(in the rows, 128 means zero)
Each path is a new rotation, seen through one point. The rows after it are directions, each followed by how far the rotation turns it, in deg/step (0 if it stays put).
Each turn is a multiple of 5 degrees from 10 to 175, or 0.
Each row of a path follows its step; steps can be skipped.
path 1
step 0: [117 129 141 118 127 129 126 122 125 127 124 146 129 119 113 117 127 136
 120 132 136 127 134 128 140 129 137 128 133 125 143 124 133 122 128 128
 133 135 132 125 125 118]
step 1: [128 134 141 109 123 129 139 123 134 127 117 138 128 137 117 121 140 130
 130 135 143 134 130 135 122 126 129 127 129 133 137 127 130 126 130 133
 138 133 125 123 135 118]
step 4: [135 123 138 136 135 130 134 124 123 123 136 145 132 131 124 134 135 139
 130 133 127 119 126 113 118 131 133 127 127 149 131 123 127 131 123 120
 124 126 122 133 123 127]
step 5: [134 121 133 134 124 140 139 129 119 129 119 132 137 127 121 146 127 131
 135 144 139 121 125 116 124 122 134 132 120 136 127 125 137 136 123 120
 129 129 129 131 131 135]
step 6: [130 116 129 132 118 130 132 140 118 131 127 131 127 126 124 140 137 124
 122 143 128 130 118 119 131 133 139 142 117 124 124 131 131 133 124 133
 127 141 140 130 137 128]
step 7: [124 117 128 126 129 116 132 137 120 128 130 146 131 115 124 132 128 124
 117 124 129 118 122 131 136 129 139 130 118 126 122 130 131 126 124 137
 130 149 133 119 127 124]
step 8: [136 125 137 128 137 123 137 135 132 124 121 139 139 121 126 119 135 115
 117 130 142 130 124 133 134 122 134 125 133 136 124 131 129 121 123 131
 127 142 123 112 124 126]
step 9: [129 126 137 119 150 137 131 130 134 134 125 120 128 128 122 117 132 125
 120 139 137 127 127 130 122 118 131 134 133 131 124 127 122 126 117 131
 136 136 127 112 136 134]
step 10: [115 125 130 124 142 131 129 120 123 121 129 115 128 132 114 113 125 137
 113 134 137 130 127 127 121 134 131 129 123 127 123 126 119 129 119 125
 122 140 131 128 140 133]
step 11: [124 129 133 127 128 132 137 117 128 123 134 134 122 129 119 119 132 144
 115 129 133 125 119 130 129 137 137 119 125 130 126 120 111 133 120 112
 128 133 127 133 129 117]
step 12: [131 127 123 130 122 131 144 124 125 129 122 131 126 125 124 123 141 137
 137 132 148 115 122 128 120 130 121 122 119 129 126 124 121 135 122 114
 135 130 121 130 121 117]
step 13: [131 124 124 137 130 127 125 127 124 132 121 133 121 123 136 122 145 126
 135 144 140 126 118 113 119 127 121 123 119 117 123 127 134 129 120 122
 135 129 131 136 135 123]
Speeds:
[124 130 127 127 128 126 129 127 127 128 131 129 127 126 127 128 130 129
 125 127 127 128 130 127 126 128 133 122 131 129 125 128 131 130 130 130
 125 127 130 130 125 128]	100
[130 129 127 126 128 125 128 128 129 130 127 129 123 130 127 128 128 132
 126 130 129 127 127 130 126 127 124 129 127 130 126 125 130 128 128 124
 126 127 127 133 127 130]	40
[129 128 132 128 128 126 133 127 130 125 127 133 131 130 131 127 124 130
 126 126 128 127 125 129 128 128 129 126 128 128 132 129 127 130 130 127
 128 128 126 129 126 127]	100
[130 129 127 128 129 127 126 131 132 123 126 127 127 126 127 130 129 130
 126 128 128 124 130 129 127 129 130 128 127 128 130 133 130 128 127 125
 128 126 129 127 131 126]	0
[127 128 133 129 127 129 129 128 128 125 127 125 129 130 126 127 126 133
 129 131 125 129 132 126 131 127 129 130 131 127 127 125 130 131 127 126
 129 129 130 128 128 130]	70
[129 129 128 124 127 129 123 129 126 123 127 131 125 129 126 126 127 125
 126 128 129 130 127 129 129 123 128 130 127 128 128 129 127 130 129 129
 129 128 129 125 125 130]	45
path 2
step 0: [121 127 127 132 128 124 128 125 114 126 135 123 131 132 134 125 127 128
 141 135 131 126 117 130 120 115 122 128 137 124 130 128 129 128 128 123
 120 136 127 135 122 132]
step 1: [126 121 138 131 126 136 130 136 127 133 128 132 120 127 123 128 132 143
 134 123 142 126 132 125 119 130 133 139 123 123 123 134 125 122 134 129
 128 126 132 123 133 130]
step 2: [136 134 121 120 123 127 128 138 139 119 126 127 123 127 122 134 128 127
 122 136 124 120 132 124 130 126 121 123 126 117 118 119 124 125 136 127
 131 123 125 128 121 128]
step 4: [133 127 129 130 124 132 136 121 129 135 126 122 130 126 134 133 124 133
 131 129 116 127 122 123 118 124 123 128 135 141 122 137 136 136 132 128
 120 130 126 126 140 126]
step 5: [132 117 139 126 126 122 131 140 124 124 123 123 130 122 125 129 129 131
 116 129 133 139 132 119 122 123 135 129 129 133 131 128 130 122 119 129
 136 129 127 135 128 128]
step 7: [126 127 112 139 132 121 116 114 136 130 128 128 126 126 129 130 133 125
 125 124 132 132 124 132 133 132 128 120 129 137 122 127 115 127 122 128
 126 130 134 129 130 128]
step 9: [120 127 134 129 126 126 135 138 123 128 133 129 125 130 122 117 123 137
 125 133 125 133 132 133 131 142 130 128 124 124 121 133 133 120 121 139
 131 122 128 125 136 128]
step 10: [121 122 123 126 132 127 128 129 128 125 119 129 129 135 124 132 127 130
 132 133 120 127 124 129 141 127 114 132 131 121 133 126 123 128 131 128
 139 130 118 132 115 135]
step 11: [128 132 133 129 130 142 119 122 129 128 134 133 126 134 132 126 128 125
 133 123 134 127 125 133 125 129 126 127 124 132 135 144 115 127 127 118
 125 124 133 129 118 120]
step 12: [129 138 119 129 126 132 136 137 123 131 119 130 126 127 127 129 135 130
 125 131 130 117 124 130 119 127 131 133 132 129 118 126 134 130 128 123
 115 132 125 133 131 114]
step 13: [130 132 140 125 125 131 131 136 126 135 127 125 124 138 127 133 128 124
 122 119 129 126 138 127 127 123 139 125 128 119 127 120 128 127 122 143
 131 132 127 131 127 137]
step 14: [135 126 117 131 131 132 137 119 134 123 137 128 132 128 125 131 124 128
 135 121 119 128 133 119 126 130 123 121 122 126 134 129 136 131 135 133
 135 131 121 120 120 127]
Speeds:
[129 128 131 125 124 129 129 128 131 129 126 125 129 129 129 129 130 130
 132 127 128 123 129 127 127 128 128 126 128 125 127 130 127 127 127 129
 128 132 128 129 125 123]	35
[127 128 129 128 130 127 126 128 126 128 131 126 131 129 128 127 121 128
 127 126 129 127 130 126 127 128 128 130 129 127 131 128 129 127 130 130
 126 125 131 128 125 124]	135
path 3
step 0: [129 135 138 131 130 125 137 124 130 136 125 132 116 131 125 125 127 129
 138 131 142 130 135 131 125 137 131 138 124 127 139 126 115 133 133 123
 114 116 120 131 125 134]
step 1: [143 124 127 124 124 119 130 130 124 140 128 137 127 130 119 120 123 122
 118 124 137 117 131 133 113 131 115 135 131 125 126 117 122 127 139 129
 128 125 129 125 127 120]
step 2: [132 122 133 129 132 136 135 121 112 143 122 127 137 132 122 128 135 126
 138 120 143 128 133 130 129 134 131 126 119 122 125 129 116 123 126 124
 121 129 124 128 132 116]
step 4: [132 128 127 143 131 120 135 126 125 133 122 130 129 131 109 132 130 115
 132 133 136 122 130 132 137 133 115 133 131 127 126 125 122 123 139 125
 134 129 115 133 129 120]
step 5: [125 138 135 120 132 132 135 129 141 143 131 133 134 126 122 131 122 125
 136 120 138 123 128 131 124 130 130 129 115 123 126 132 115 123 144 119
 128 133 126 127 128 122]
step 6: [133 135 136 141 114 130 132 134 127 136 128 138 135 123 123 123 122 125
 132 129 140 132 136 126 126 135 117 130 133 141 124 125 119 136 128 123
 116 135 125 128 123 126]
step 7: [126 129 135 132 134 125 123 131 121 128 125 131 128 131 123 114 120 133
 133 126 137 125 128 134 138 138 117 133 126 118 139 120 111 122 140 127
 127 130 130 125 127 116]
step 9: [139 122 130 145 127 122 131 123 132 143 125 138 122 132 132 127 126 124
 131 120 138 124 126 138 133 135 127 129 127 127 133 123 121 133 135 118
 110 121 126 129 128 127]
step 10: [126 123 141 128 129 121 129 136 118 142 125 136 127 138 122 131 128 126
 130 131 141 124 137 134 119 136 123 130 122 124 120 116 121 122 140 134
 136 128 132 127 126 130]
step 11: [133 132 123 128 136 122 137 123 123 144 126 125 137 127 127 122 129 121
 135 118 138 126 138 140 124 141 118 131 123 130 129 140 123 124 125 130
 121 137 121 131 125 124]
step 13: [119 133 144 134 130 118 131 126 125 141 135 130 126 128 116 122 129 127
 140 132 139 128 125 134 139 137 123 132 127 132 122 126 126 124 131 119
 135 131 117 136 125 126]
step 14: [138 139 130 127 130 124 134 146 142 132 131 133 130 130 120 125 125 120
 132 117 134 124 132 134 126 133 125 135 124 122 133 131 116 125 136 125
 121 130 122 128 114 127]
Speeds:
[128 126 134 129 127 126 130 128 129 124 129 128 125 126 129 128 130 129
 129 130 126 131 129 130 130 133 128 130 129 129 125 126 125 127 127 129
 128 128 131 130 130 130]	110
[122 129 131 129 128 127 126 132 127 126 126 128 127 130 127 126 128 126
 127 129 132 126 129 129 128 128 127 129 129 129 134 125 130 129 126 129
 130 127 126 129 127 132]	110
[126 126 130 125 128 129 126 126 125 126 127 129 129 131 126 130 130 131
 129 131 131 128 128 129 132 125 129 127 123 125 126 127 127 128 131 128
 130 130 128 126 130 127]	135
[128 128 127 128 128 131 126 129 122 126 127 126 132 127 130 124 127 130
 128 126 128 129 130 128 128 131 125 126 128 129 129 130 126 127 125 131
 128 131 130 125 130 127]	80
[128 128 128 129 124 130 132 128 125 131 131 128 126 130 126 129 129 128
 124 132 129 129 126 127 128 128 127 128 129 131 127 127 131 128 128 132
 128 133 127 128 127 126]	160
path 4
step 0: [129 126 133 128 133 124 125 124 127 125 135 126 130 132 124 129 122 127
 127 125 143 122 138 136 136 113 125 118 119 125 141 134 130 127 127 126
 120 124 118 118 125 133]
step 1: [132 124 125 138 124 129 131 130 117 129 124 120 135 121 122 119 138 122
 122 134 135 133 126 130 125 129 127 129 130 128 126 131 137 125 136 120
 117 122 118 113 130 122]
step 2: [135 134 125 124 134 141 131 129 111 133 128 130 131 130 122 124 131 122
 138 129 125 135 130 129 128 134 134 130 132 130 131 131 134 125 124 117
 124 126 150 128 124 131]
step 3: [118 130 137 125 143 139 131 126 117 125 128 134 121 127 128 128 123 121
 131 131 126 118 131 132 138 135 129 124 126 121 125 126 138 120 119 137
 128 131 122 138 125 125]
step 4: [115 136 128 117 126 123 123 124 122 120 123 120 127 130 132 126 138 124
 124 117 128 125 128 127 136 136 114 125 132 121 118 120 132 125 135 125
 132 131 120 121 133 132]
step 5: [133 129 138 130 132 123 116 122 129 131 127 128 141 127 120 126 130 133
 124 118 131 130 131 132 130 136 135 138 137 118 125 128 118 126 131 131
 129 136 137 122 135 140]
step 6: [130 121 132 130 130 122 135 129 123 143 125 127 130 127 124 127 130 126
 119 133 124 112 128 124 124 129 142 135 136 130 125 117 126 138 122 133
 123 134 125 136 123 136]
step 7: [123 124 128 112 123 124 133 130 124 134 129 133 136 129 140 138 123 128
 125 131 124 118 124 124 138 124 128 124 125 137 138 121 126 131 130 117
 128 139 132 126 136 123]
step 8: [128 114 122 127 130 132 126 134 126 120 139 136 126 125 119 136 126 132
 124 130 130 131 133 123 132 125 128 129 121 120 124 131 116 125 127 124
 131 135 120 119 147 122]
step 9: [132 131 111 128 132 124 133 126 128 123 143 132 119 120 124 128 136 125
 130 134 127 132 139 133 122 131 129 133 134 131 125 122 128 146 135 131
 125 127 127 119 129 133]
step 11: [133 117 122 132 121 118 124 123 117 122 128 129 125 136 129 122 119 122
 129 128 131 124 127 119 135 124 132 135 126 125 123 127 143 117 128 128
 133 123 124 130 126 116]
step 13: [120 124 136 129 148 134 135 135 133 130 120 137 132 130 122 123 131 132
 123 132 131 127 126 134 121 131 125 137 126 119 126 136 136 127 139 126
 120 131 129 123 120 128]
Speeds:
[126 127 129 126 129 129 131 128 128 130 131 129 128 131 130 125 130 125
 128 129 131 129 129 129 123 129 131 131 130 131 127 128 124 125 130 130
 125 128 131 131 127 128]	95
[133 127 131 129 126 125 131 130 129 130 126 125 131 130 126 126 126 125
 127 127 127 125 129 126 131 126 127 130 127 130 129 130 127 127 128 129
 126 130 129 125 126 127]	65
